In the data rows, 128 means zero.
Here are some points, each followed by its number:
[139 172 26 148 143 106 108 114 108 113 203 134 102 196 98 156 126 162 102
 121 123 98 125 159] 0
[91 136 107 131 181 85 132 150 145 151 135 158 122 137 105 132 126 133 133
 165 152 168 142 108] 1
[104 20 195 114 171 176 167 106 150 155 113 176 137 92 150 133 96 99 159
 154 245 207 122 76] 2
[102 62 159 144 140 177 147 130 152 130 119 146 137 101 149 103 128 124 141
 121 177 174 117 102] 3
[60 121 57 188 147 169 72 136 123 141 221 215 154 161 164 163 137 220 85
 149 195 146 213 104] 4
[135 168 150 208 31 151 67 165 87 93 130 105 167 65 191 120 181 189 71
 94 84 103 200 136] 5
[126 188 88 128 155 78 124 137 140 131 125 124 111 177 85 118 141 127 111
 140 89 103 129 152] 6
[73 68 206 155 172 203 146 103 149 133 84 125 165 105 155 98 127 133 137
 120 212 160 142 89] 7
[93 153 103 120 176 133 130 108 117 132 122 109 143 173 107 130 141 144 122
 122 161 89 126 144] 8
[159 162 46 149 133 9 97 255 148 129 189 200 86 60 113 199 145 144 77
 169 77 237 211 101] 9
[132 138 145 171 56 14 101 255 184 122 162 196 99 0 133 123 121 107 118
 198 23 255 230 85] 10
[137 116 120 106 134 136 143 107 122 136 131 138 118 147 125 132 120 113 130
 121 136 119 105 140] 11
[93 106 167 143 97 229 117 67 103 119 112 100 169 151 161 106 135 165 127
 88 175 65 129 137] 12
[135 135 111 141 132 120 116 138 128 124 155 137 113 128 126 147 125 133 113
 131 130 145 135 119] 13
[158 142 91 106 129 95 136 126 130 137 147 144 100 148 112 148 121 105 137
 143 103 130 108 139] 14
[139 146 167 134 91 37 131 167 148 125 106 150 122 60 122 125 125 94 153
 182 70 192 160 99] 15
[221 127 201 63 0 49 110 135 104 108 79 54 129 34 112 121 110 71 161
 122 36 130 102 169] 16
[139 90 131 165 89 158 102 114 121 117 160 152 138 105 159 143 114 153 128
 118 154 151 143 120] 17
[98 127 100 132 156 148 127 98 126 136 148 137 137 168 126 138 120 151 125
 127 167 113 130 130] 18
[122 128 156 150 90 69 127 212 164 131 139 162 120 24 141 122 143 122 122
 170 78 234 184 98] 19
Which two points above are nearest to each new point by angle? Their numbers follow each, nearest first.
[127 104 110 93 159 149 149 85 123 144 148 150 110 167 118 140 109 106 142
 113 153 110 91 143] -> 11 18
[139 125 149 118 88 125 123 123 120 123 125 115 134 107 127 125 126 125 136
 120 108 122 121 143] -> 16 5
[87 146 133 120 174 122 134 110 142 137 115 134 138 163 117 116 134 133 142
 146 151 107 138 117] -> 8 18
[74 158 133 112 200 122 143 110 140 143 103 128 149 187 115 108 147 133 154
 149 162 89 131 106] -> 8 18
[115 190 159 85 149 66 142 137 151 138 61 90 113 155 61 86 154 83 147
 157 70 91 104 151] -> 6 16
[38 126 70 165 185 206 102 72 116 137 192 172 175 208 132 151 137 214 99
 118 251 88 159 128] -> 18 4
[203 49 182 111 55 182 154 124 135 138 84 103 100 71 156 105 107 63 142
 103 90 162 66 136] -> 16 3
[184 101 153 19 176 248 185 0 88 130 63 0 116 255 51 80 106 93 137
 10 170 0 0 215] -> 11 12
[175 194 137 96 122 0 136 210 156 141 80 132 79 87 89 120 118 37 165
 190 2 170 132 122] -> 15 10
[156 143 106 106 113 103 144 153 130 132 125 142 124 138 145 138 137 104 140
 150 80 128 137 121] -> 14 15
[157 125 152 144 46 198 101 82 115 99 121 67 140 136 137 93 129 169 108
 55 112 60 101 156] -> 12 5
[100 175 98 119 183 118 131 106 116 123 121 111 140 194 88 132 145 155 119
 118 154 68 119 148] -> 8 18
[54 121 83 161 182 188 115 91 117 137 166 162 160 188 134 144 133 195 107
 131 225 113 162 116] -> 18 4
[32 104 170 176 141 255 91 36 112 103 128 78 189 156 138 88 137 221 114
 69 224 65 144 153] -> 12 18
[200 166 166 102 39 76 131 191 126 116 81 90 103 79 134 96 146 77 143
 125 0 131 116 153] -> 16 15
[124 147 156 144 107 131 118 130 138 125 94 114 135 118 138 110 139 135 127
 123 108 122 151 119] -> 5 16
[179 135 160 98 39 106 126 123 119 129 121 97 126 92 126 128 122 113 139
 115 64 118 123 165] -> 16 15
[105 167 129 97 168 81 144 142 145 142 96 123 126 146 99 113 139 98 137
 164 106 115 125 128] -> 6 1
